One turn sends every row of this set to another row. A few are shown first. Where does it send the rows asked after them?
nuf: [-26   8  15 -45 -11 -19 -20  13   1  -7  34 -20 -31 -24   0  -8  -5   7
   0  11  -6 -19  -2  -9  -8 -18   4  12 -31  -6 -12  15 -23  -1   7 -13
 -24  32  -6 -20  30  40  32  17  26  -4   4  23   1 -10   6  13   6  38
  -1 -31]
vap: [-18 -12  18 -21  -6 -17 -52  26 -15  49 -16  16   4 -12  14 -39   3  -1
 -13  22 -22 -15  16  14   0 -23 -17 -10   6  -2 -15  55  20   9  18  11
  10  -9  15   1  20  26  29   4  32  -1  24  11  34 -15  13  18 -16  -9
 -10   2]
fuba: [  2 -16  20 -34 -17 -16   4  12 -16  34 -29 -21  -7 -29  26  -8 -12 -21
  18  32  14 -24  -2   6 -25  -5  14 -30 -14 -24 -13  46  -1  11  29  25
  -7  18  40   2   8  30  28  30  28  -9   6  -2   4  -5   2   9  -8 -11
  -4   0]
nep: [-11 -21  26  -4 -16 -27 -32  38 -26  18   8  17 -11 -26  13 -13  30 -14
 -10  15  -3 -19   4  -8  15 -25  23   2  -4  -6 -20  50  15  -9  25  36
  10   7   6 -19  18  22  13   7  21  -7  21  22  35 -39  21  33  -6 -23
  -1   5]
timu: [  3 -18   2 -28 -32 -11 -38  31  11  -6   9  12 -55 -40  17   5 -16  19
   4  13 -14 -12  19   0  -4 -16   8  34   7  -7 -28  45 -10  -4  15   9
 -24   9  -8 -29  -5  13   9  19 -17 -15   2  18  12  -3 -16   4  28  19
  -5  -4]
keli: [  7   0  10 -42 -49 -13 -27  26   6  -9  11  12 -47 -16  36  -3 -15  34
  24  22   6 -25   5  -1 -12 -10   5  17 -18  -9 -31  55 -14 -16  16   2
 -19  11   3 -26  24  17  14   9 -13 -21  13  28  19   6   0  19  10   2
  -7 -14]
pelas: [  8  -5  17 -18 -17  -7 -17  22  21  13  32  -3 -29 -36   8  -5 -15 -20
  -9  11  -5 -17  21  -7 -22 -10  -6   8 -26 -23 -20  28   6  -2  -7 -19
 -15  12  12  -4  18  15  17  -1 -14 -33  21  34  27   8 -22  -5  20  31
 -16   4]
Tipo: [-36 -34  21  -4 -10 -36 -22  26  -4  26 -11  11   6 -28  28 -29   9  -7
 -11  27 -21  -7  13  -9  25 -28 -17  13  -8 -25  21  31 -10  10   7   5
   2 -16  -7   3  15  22  14  -1  33  -6   9  14  15  -1  24   6  -6 -13
  -4   6]
Kot: [  6 -16  47 -38   0 -13 -10  36  -3  14 -31  -5 -29  -7  -2  -9  -1  13
 -27   4  -3 -25  39 -12  18 -20  -9  12   2  29  29  33  30  21  -1  15
   2   9  15 -43  33  21  -5  10  11 -14  25  10  22  -8 -13  27  -8  29
  27  -3]
Koziv: [ 20 -18  40 -34   8 -33  18  11  12  17 -31  -7 -23 -18  12  -7   5  10
  -6  20  11 -18  36 -34  24 -22  15   0   0  10  29  31  21  24  15  -8
 -15   5   5 -32  36  18   6  14   4  -7  32  31  13   2 -10  18   5  24
  27  12]
zazet: [ 24 -26  24 -37   5 -48   1  18  -7   8 -17  -9 -10  11  33  -9  32  15
   4  11 -36  -2  -8   5  24 -28  -5  22  -6   9   2  14  11  24   8  30
  -9   7  30  -4  34  29   3  38   2  -4   1   0   8  -8 -30   4   2  18
   1  25]
mav: [-14 -10 -14 -14 -32  -4 -32  17  -2  12  21  -2 -25 -23 -11 -15 -28  17
 -16  13 -17 -28  16  -3 -15 -13  18  17   8   1 -30  12   8   5   8 -13
 -14   2  16 -24  33  29  22  14   2 -10  12  19  18 -18  -3  11  39  49
  15   1]
nepon: [ 14 -43  38 -40   7 -30 -23  26 -17  12 -18  -8   2  -1  33  -1  31   0
   0   7 -16 -18 -15 -13   4  -7 -20 -17   1   3   9  23  16  18  19  13
  13  17  39 -21  36  28  -4  28   6  22   2  15  17 -17 -34  24  32  13
  10  15]
Veno: [ 17 -22  19 -15   8 -36 -13  20 -15  -9 -12  -5   6   3  33   1  35  23
   9   8  -3  -6  14  -4  17   1   4  -6  -2   0   3  18  26  13   9  11
  17   3  39 -14  56  21  -2  36 -18  10   5  -2   6 -15 -11  11  11  19
  -1  30]
Vakat: [-16 -33  28 -38   0 -22 -30   0 -32   8   3  -6   2  -2  19 -18  20   4
   9  29  -9  -5  10 -24  15 -23   3  15 -20  -2 -32  35  12  -1  35  25
   0 -11  -8   7  23   4  19  20  22 -12  35  16  19 -18  41  20  17 -11
  -6  -2]
fiv: [  5  -7   9 -36 -37   4 -44  15  27   9  26 -23 -34 -21  23 -28 -22   9
   0   5  -3 -32   2 -10   3  -7  -2  18  13 -25   1  25  -7   0 -21  12
 -18  23  14 -20  18  25  16  -4   9 -18  -3  39  14  -1   5  19  35  16
   3  10]
Ril: [ -5 -42  22  -8 -38  -6   4  15 -37   5  -2 -21 -21 -26  26  -6   7 -22
  -5  32  -5 -18   3   2 -17  -3  11 -19 -27 -17  10  29   9  14  13  22
  26  23  23  -4  14  30  13  18  34 -20  -3  -9  -7  -6  19  29   3   8
  -7  11]
kevut: [ 19 -14  36 -39 -20 -18 -16  30  11  26 -39 -17 -21   2  28 -11   9  24
 -33  20  -8 -10  57 -28  19 -32   2  -7  -5  -2  25  41  17  24   8   4
 -13   5   1  -9  46  34  -8  11  15 -17  11   8  -1  -5 -16  20  14  36
  -5   0]
gozir: [ -5  19   7 -37 -34 -12 -38  30   9  15  21 -22 -31 -16  15 -21 -23  35
   0  17   5 -28   1   8  10 -31  -8   9   5 -22 -11  33 -27 -12   0  -5
 -22  33  14 -28  24  32  18   1  21  -1 -13  27  19   6   2  20   2   9
  -5 -10]
zifov: [-10 -31  23 -25 -29   0  12  11 -31  13 -23 -22  -3 -24  17 -22  -6  13
  17  43  -9 -24  -4  18  -2  -5 -12   5  -2 -10 -22  38  24   2   6  21
  27  14  33  -8   9  12   6  43  30  -8  11  -9   3  17   7  27  16   0
  -5   0]
pupup: [-20  -8  16  -4 -25 -11   5  31 -15   3 -12 -24  11 -31  11   7  10  11
  -7  28   2   0   7  20  -5 -20  15   1  -5 -18 -21  30   7   5  12  38
   7  22  29 -14   1  22  14  46  40   1  -3 -20  -9  -7   4  -1  -7   3
   0  10]
fip: [ -6 -16  19 -13 -40 -15  -9  17  11   7  26  14 -29 -23  26  -8 -17  16
  -5  38  -5 -11  12   9 -18 -10 -26   7 -32 -10 -22  37  -6  -4 -15 -28
 -10   7  -5 -34  25   8  22   5   4 -19  28  35  11  18  -9   4  15  26
  -9   8]
pok: [-19 -20  -2 -20 -40  -6 -30  28 -10   0  39   8 -35 -15  -7   0 -13  16
 -21  19  -6 -21   4   0 -24 -21   5  -3 -30  12 -17  24   8   4  10 -22
 -20  18   2 -32  27  38  31  11  23   0  27  26  31  -8  -7  -4  17  24
  14   1]
sem: [  9 -13  46 -42 -11 -33   0  45  23   9 -29  -4  -8   0   4   2  15  32
 -28  21   6 -12  31 -28  14 -19  19  -1   6   4   0  54  37  17  22  -3
 -16  14   5 -12  29  14 -16  16   7 -13  28  22   4 -21 -14  21  15  17
  21   6]
bas: [ 24  -2  52 -45   5  -1 -22  19  -2   3 -30 -22 -24   8  13  18  16   9
 -15  12   2   4  41 -28   6 -40  -9   7  -5  10  12  34  19  18  27  22
 -14   3   5 -30  40  19   4   6  11 -19  19  26   1 -21 -10  19   0  35
  20   7]
Nivan: [  8 -41  28 -34   9 -58  -9  24   1  22 -30   5   8  12  29  -1   5   6
 -10   6  -6 -18  10   2   4   3  -9  -9 -15  -1   3  12  -6  24   0  28
 -14   0  33 -26  41  14   6  33   3   4   8  -1   3 -29 -27  -7   3  11
   7  25]
muta: [  0  -2   2 -58   7 -13 -39   7  19 -17  15  -5 -18 -28 -12  -7 -24   5
  -5  -2  -9 -33  18  -5  -7  -6   8  20 -24 -24  -9  25 -16  -5  18  -8
 -16  17  -2 -13   6  15  28  17  14  -7   1  25  12  -9  -8   5  14  32
  -1 -15]
dobub: [  1 -35  14 -22 -24  -8   8  13 -21  -4 -24  -5  -8 -10  10   9 -14  -4
   7  39  -8 -10  -8  18 -17 -24  -7  10 -25 -18  -5  35  11  14  32  22
  -1   1  26   1  -9  13  20  21  37 -20   5   0   5   0   5  -9 -19 -12
  14  29]
kone: [-21  -3  31 -13   4 -29 -10   8 -10  33  -3   4  17 -39  45 -22  22 -13
   6  22 -14   8  24 -17   9 -32   2  14 -14  -2 -23  24 -15   1  22  34
   5 -16   4 -20  22   9  32  20  17 -12  30   8  18   7  18  14  -3  12
  -8 -11]
kege: [ 20 -32  35 -30   7 -57 -15  39 -11  23 -10  -5 -12  11  35  -3  10   2
 -13   7 -20  -6   2   0  -1  -6  -9 -18   0   2   9  23  -1  30  29   5
   6  14  42  -2  31   8 -11   5 -13  -8 -10  -8  11 -14 -16  26  -5  15
   4  28]

keli turns into pok
Kot turns into kevut
Where do these go?
Ril turns into fuba
pelas turns into muta
kege turns into Nivan
Vakat turns into nep

One turn sends every row of this set to another row. A few are shown first. Where does it send the rows asked after them?
gusod: [ 11  11  -8  17   2 -36  -7   1 -14  -4   6 -10   7  -8  10   2 -23  12
  15   4 -14]
Zibir: [-27  14  16  -6 -17   3  -9 -17   5 -47   9 -11  -4  -9   0  27  -2  14
  -8 -14   9]
Fafe: [-22  29  -8  21  11 -12 -35   5  -4   5  -4  18 -25 -36  -5 -15  -9  11
   8   6  32]
bogu: [-30  -5 -10   8   6  13  10  10   8 -16   7  -5  16  23   0   3   8  -1
  24 -25   0]
kor: [-18  -8   2  15  -7 -23 -12 -11  -5 -16 -11 -15 -28  -6  11  11 -33  18
  11  -4 -25]
pavas: [-32  16 -27  -2 -23  -7 -26  15   6  15   4  24   8  -9  17   2  10 -19
  42 -13  11]
ridef: [  3   6  -3   1 -23 -31  -2   7  14  -5  -1 -15 -14  10  18  20 -16  -5
  26 -14 -19]
nive: [ -9 -10 -17  31  37  -1 -39 -14 -13 -27  11   9  -4  -4  12  12  -6 -11
   7 -16  29]
Nus: [  6   6  -3   8   1  21 -11  10  -1 -17  -6  24  10  -1  19  21  17 -17
  21 -35   9]
likip: [-43   2  11   5 -29 -19 -39 -24  10 -28 -30  19 -26 -12   5   0   9   7
  21  -7  19]
kilug: [-16   4  -7  -7  -5   9 -42 -32  11 -28 -12  14 -13   2  13  34  -3   8
  -9 -37  10]
rofam: [-18  18 -16  15  31  -9  -4  -9  17 -17  18 -11  -7  -9   9   0 -30   1
  -8 -23  29]
Muza: [-46   0  10   0 -32 -20 -39 -10   9 -22 -19  12 -29 -10   7   6  15   7
  24   2  26]
lala: [-29  17 -30  -8 -19 -12 -27  16  11  20  -3  23   9  -1   9  -8  11  -8
  35  -8  17]
zon: [-16  29 -19  24  18 -14 -37  -2  -8   2   3  19 -28 -25 -11 -11   0   7
   8  10  27]

Nus turns into kilug
rofam turns into bogu
gusod turns into ridef
Where do these go?
likip turns into zon
Muza turns into Fafe

One turn sends every row of this set to another row. A few are shown first. Where does it send the rows asked after them?
nirar: [  4 -16  -5  30   1   6  26  -2  -3 -30 -22 -22  14  12   2  -6 -24  10
  27 -10   1  10  14 -25   5   0  -1 -16  -7  -3 -16   6  18   0   8 -13
  -5   2 -38  29  10  -1   4 -32 -20  -2]
tol: [  2 -13   0  49  19  11  27 -13  -4 -27 -29 -14  -3   6  -7  -9 -11  23
  17   5  21   3  14 -27  -4  15   4   0  11  10 -23  -1  20   2  -5  -5
 -10  13 -28  25  19   4  13 -31 -12  -4]
Bot: [ 24   0  22  12   0  37 -24  14  -2   3  24 -32  -2   5  10  -3  18 -28
   2   5  -3  -3  -1  -5  -3 -12  19 -19   8  -7   9  13 -13   8 -24  11
  -5   8  34 -10  18   6 -21   9 -31 -12]
teb: [ 29   7  22   1  18  19  -7  26 -12  11  28 -24 -21  -8  12 -17  27 -38
  13  -9  -3  -4  -6   3   8  -2  17  -8  15 -10   9   4 -12  16 -36   5
   0  31   8 -19  14  -2 -25  -7   1 -15]
fadit: [  0   8  10 -24  23  12 -17  -2  -4  -4  18   7  -1  14  -3 -29  -6   8
 -17  -3   2 -48  -6  27  -1  12  16  11  17  16  14  -1  -2   5   9   6
 -18  11  20  14  25  22 -34  -3  14  -5]
vabot: [  0 -12  -1  26   2  20  44  -9  -3 -23 -39 -15   0   0  -7 -13  -5  13
  19 -11  11   6  19 -17   9  11   6 -22   1   8 -17  -5  24  -8  -1  -7
  -5  11 -28  33  20  11  -1 -33  -1  -5]
butor: [  3   2   8  -9   9  24 -19  -7  -4   6  14   3  -3  11  -5 -21  19  17
 -19  12   1 -35  -5  30   2   1  11  11  25  18 -19  -9  -7  10  -3   8
  -4  10  33  12   5  30 -20   9  -4 -10]
zuv: [  0   7   4 -25  20  -9 -18  13  -3  -6  17  -3 -10  -1  -4 -22  21  -2
 -12 -10 -20 -27  -9  30   4   0  12  15  14   8 -18  -5 -14  -4  18 -13
 -15   6  18  10  -8   4 -18   1  11 -15]
bisuz: [  7   1  15 -19   6   8 -28  -4  -2   4  16  -2   8  19   4 -10  16  17
 -15   1  -8 -24  -5  29  -6  -7  -3  11  14   9 -24 -12 -13  12  13 -11
  -2   1  24  12 -11  19 -19  17 -14 -18]
Riz: [ 13  -8  -1  32   7  -1  28 -11   4 -26 -28 -14   6   8  -5  -7  -9  28
  23 -13  14  18  23 -19  -3   7  -9  -7   8   7 -28 -12  12   7  -1 -16
  -2  14 -38  19   7  -9   6 -25  -4  -7]
Sus: [ 34   5  16  -3  -8  39 -12  12   2   5  25 -29   1   4   6  -6  25 -22
   8 -10  -4   3   9   8   5 -17  16 -28  14  -6   5  -4 -17  13 -32  17
   8  17  26 -14  13   1 -31   9  -7 -12]
Zafab: [  5 -15  -2  43  17   6  31  -5 -12 -24 -25 -20   4   2  -4  -5  -9  11
  16   6  14  12   6 -22   1  18   2 -15   1  -3 -17   1  38   1  -2  -2
  -5   5 -41  25  22  11   3 -23 -12 -11]
zor: [ -1 -12   2  40  12  15  31  -4 -11 -24 -40 -17  -4   3  -6  -8  -9   5
  18   6  17   9  11 -23   0  16   1 -16   5   7 -21  -1  27  -9  -7  -8
  -9  10 -33  31  23  11   1 -30 -18  -9]
Miva: [ -4   4   6 -15  28  -1 -17  11  -5  -6  15  -2 -14  -4  -6 -25  17  -6
 -17   2 -17 -37 -15  29   4   5  20  20  17  11 -16   0 -10  -4  14  -9
 -20   8  23  10   2  14 -16  -4   8 -13]
zopul: [  1   8   8 -26  16  -3 -22  -1  -8  -2  -6  -6  13  27  -3 -13   3  -1
 -18 -20 -12 -25 -12  19   3  -1   7   1  12  10  -7  -4 -28   3  25 -21
 -21 -14  13   6  -3   5 -38   4  -5  10]
gupi: [  5  18   9 -14  15  -1 -16  10 -15  -4  12  12   9   8   1 -11   8  11
 -14 -18 -15 -36 -19  20 -12  -2  23  -5  14  13 -19 -11 -18  -2  28 -19
 -10   2  25  17   6   8 -23   9   3  -9]
pob: [ 13 -13  -2  32   4  22  44 -12   9 -30 -26 -19   4  -1 -10 -13  -7  17
  23 -17  11  11  22 -26   9   5  14 -18  11   8 -11   3  17  -3  -3   0
  -3  13 -25  25  22   0   5 -36   4  -2]
nodof: [  0  18   7  -8  19   8 -12  11 -14  -6  14  17   2   4   2 -16   7   9
 -19 -11 -12 -45 -23  22  -6   1  27  -3  23  18 -14  -7 -11  -5  21  -7
 -11   4  29  17  15  16 -24   4   8  -4]
beg: [ 23  20  13  -5   8  15 -25  16   0   2  26 -18  -5  14   8 -17  12 -22
  14 -23  13  -3  11   8   2   3   9 -20   3  -9  27 -10 -10  20 -36  16
   0  26   7 -20  23  -6 -42   2   0  -9]
mori: [  3 -14 -12  34   7  21  42  -5  -2 -31 -24 -14   5   3  -5 -16 -19  15
  23  -6  11   1  15 -21  14   5  11 -16   5   5 -13   2  25   1  -5   5
  -1  11 -33  28  20   9   1 -36  -3   1]
Ran: [  2 -16  -3  31   7   4  29  -5  -5 -27 -24 -24  14   1  -3  -5  -5  15
  19 -11   2  17  16 -24   4   8   2 -20 -11  -9 -13   2  32  -3  12  -9
  -7  -5 -37  28  14   4   3 -26  -9 -14]
talu: [ -7  10   3 -14  24  15  -7  -3  -9  -3  -6   0   3  18 -11 -24   5   2
 -23  -6  -5 -43 -14  20  12   7  23   0  25  19  -1  -2 -20  -1  10   3
 -22  -5  24   7  15  19 -41  -3   5  17]
Suma: [  8  -9  -5  30  10   2  34  -8  -9 -24 -24 -18   8   2  -4  -7  -4  19
  21  -8  12  20  12 -18   5  10  -5 -18   2  -5 -18 -10  36   3  -5  -4
  -2   6 -48  20  14   2  -3 -20   2 -12]
nanu: [ 10  -8 -13  30   3   3  32  -5   0 -33 -27 -14   8   9  -8 -11 -18  19
  29 -10  10  12  18 -18   7   2  -4 -18   4   5 -22 -11  21   6  -7  -1
   2  14 -44  23   7  -2  -2 -25  -1  -3]
tifo: [ 27   4  25   8  21  13 -15  30 -15   9  30 -30 -18  -3  18 -10  23 -43
  12  -6  -6  -1 -11  -3   0  -2  13  -6   8 -14  11   9 -13  14 -31  -2
  -6  21   9 -18  11  -1 -21  -6 -14 -19]
bulis: [  9  -9  -1  27   2   7  34  -3  -8 -22 -41 -19   2   5  -5  -6  -6   8
  25 -10  11  18  19 -17   1   8  -7 -22   3   3 -23 -14  22  -5  -4 -11
   0  12 -42  26  15  -2  -2 -23  -6 -12]
mosa: [ 15  13  20  12  21  18 -38  20  -7   3  27 -24  -5  16  12 -11   2 -32
   8  -1  11  -8   1  -1  -8  11  13 -11  -4 -10  30   8  -7  14 -30  10
 -12  18  14 -15  29  -1 -33   0 -28  -8]
zak: [ 19  21  24  27  14  20 -21  28 -23  11  23 -10  -7   6  24  -2  17 -28
  11 -15   4  -8 -16 -11  -7   3  23 -28   5  -9   5  -1 -18  17 -29   2
   1  21  17 -17  23   0 -24   4 -25 -10]
bevab: [ 12  12  23  21  22  21 -25  15 -21  14   6 -25  -6  23  13  -7   6 -36
   2  -3  12 -10 -14 -10   5  10  13 -15   9  -8  16   7 -25  22 -31   1
 -12   7   9 -22  17   7 -38  -3 -33   7]
Lofe: [ 13   8   8   7  15  11 -34  36 -10   4  17 -21  -7  25  20  -8  -7 -37
   5   3   0  -8 -11  -8   0   6  13 -13  15  -8  28   6 -24  14 -28   2
  15  13  21 -17  23  13 -28   3 -17  -7]
Futop: [  9 -16   6  35   7  11  27  -7   2 -31 -22 -27  12   5   0  -2 -13  12
  20 -13   3  17  18 -32  -2   3   5 -13  -1   1 -14  11  17  -4  10 -16
 -12  -1 -25  26  17  -7  11 -33 -19  -1]
kevir: [ 22  18  16   4  12  20 -10  10 -14  14   2 -20  -3  19  10 -11  18 -22
   9 -26  11  -3  -5   0  14   4   9 -24  15  -6  14 -13 -28  29 -42   8
   2  16   0 -28  10  -3 -47   0  -5   9]
ruma: [  2 -15 -10  46  12   9  25  -4  -8 -32 -27 -19   4  11  -5  -9 -26  10
  20   6  12   3   9 -24   2   9   4  -9   2   4 -18   3  26   1  -3   1
  -9  10 -37  28  18   6   6 -27 -24   1]
sov: [ -8   9  -7 -20  20   7 -25  18   0  -5   9   3  -3  21   0 -24  -6  -2
 -15   1 -10 -38 -14  20   9  10  20   3  25  13   9  -4 -21   2  10  -2
   8   5  32   8  14  28 -27  -1  12  -5]
pazet: [ 19  12   2  -3   8  11 -25  30  -3   5  14 -17  -7  22  15 -13   2 -29
  12 -12   0  -5  -5   0   8   4  10 -23  19  -3  24  -8 -27  16 -35   5
  24  19  16 -21  19   7 -34   6   3  -6]
Bimon: [ 26  27  21  21   8  20 -14  25 -20  11  24  -7  -6   4  22  -8  21 -23
  15 -22   5  -5 -12  -7  -3   3  22 -32  12  -8   7 -10 -18  18 -34   3
  10  29  14 -20  21  -4 -30   1 -10 -10]
zuzep: [  3 -14   4  27   0   9  33  -4  -8 -22 -38 -22   6   5  -2  -6 -13   6
  20  -9   5  13  15 -22   2   9  -1 -18  -6   1 -18   1  22 -11   9 -20
  -9   3 -32  35  15   5   3 -32 -19  -8]
gupa: [ -3   8  -4 -26  13  -6 -34  20  -1  -5  11  -2   3  29   7 -15  -8  -2
 -12  -6 -16 -26 -12  19   3   2  10   3  17   8   4  -3 -26   1  15 -16
  10  -4  24   8   5  17 -27   6   4  -8]
fav: [ -2 -13  -9  32   9  11  39  -8  -2 -27 -25 -16   6  -3  -7 -12  -5  18
  18  -8   6  10  16 -20  12  12  13 -20  -2  -2 -12  -1  36  -3   5   2
  -5   1 -32  26  22  13   0 -31   5  -6]
Kefe: [  8   9  12 -35  15  -7 -30   4  -5  -4  21   0  13  23   2 -17  -6   6
 -13 -12  -9 -32  -3  27  -9   3  -1  11   5   8   6  -4  -9   6  24 -14
 -16   1  10  12   7   8 -34   5   1 -12]

Bimon turns into gupi
vabot turns into bulis
gupa turns into Lofe
Where do these go?
kevir turns into zopul
Suma turns into Ran
zuv turns into tifo
fadit turns into beg
Sus turns into bisuz
mori turns into nanu
pob turns into Riz

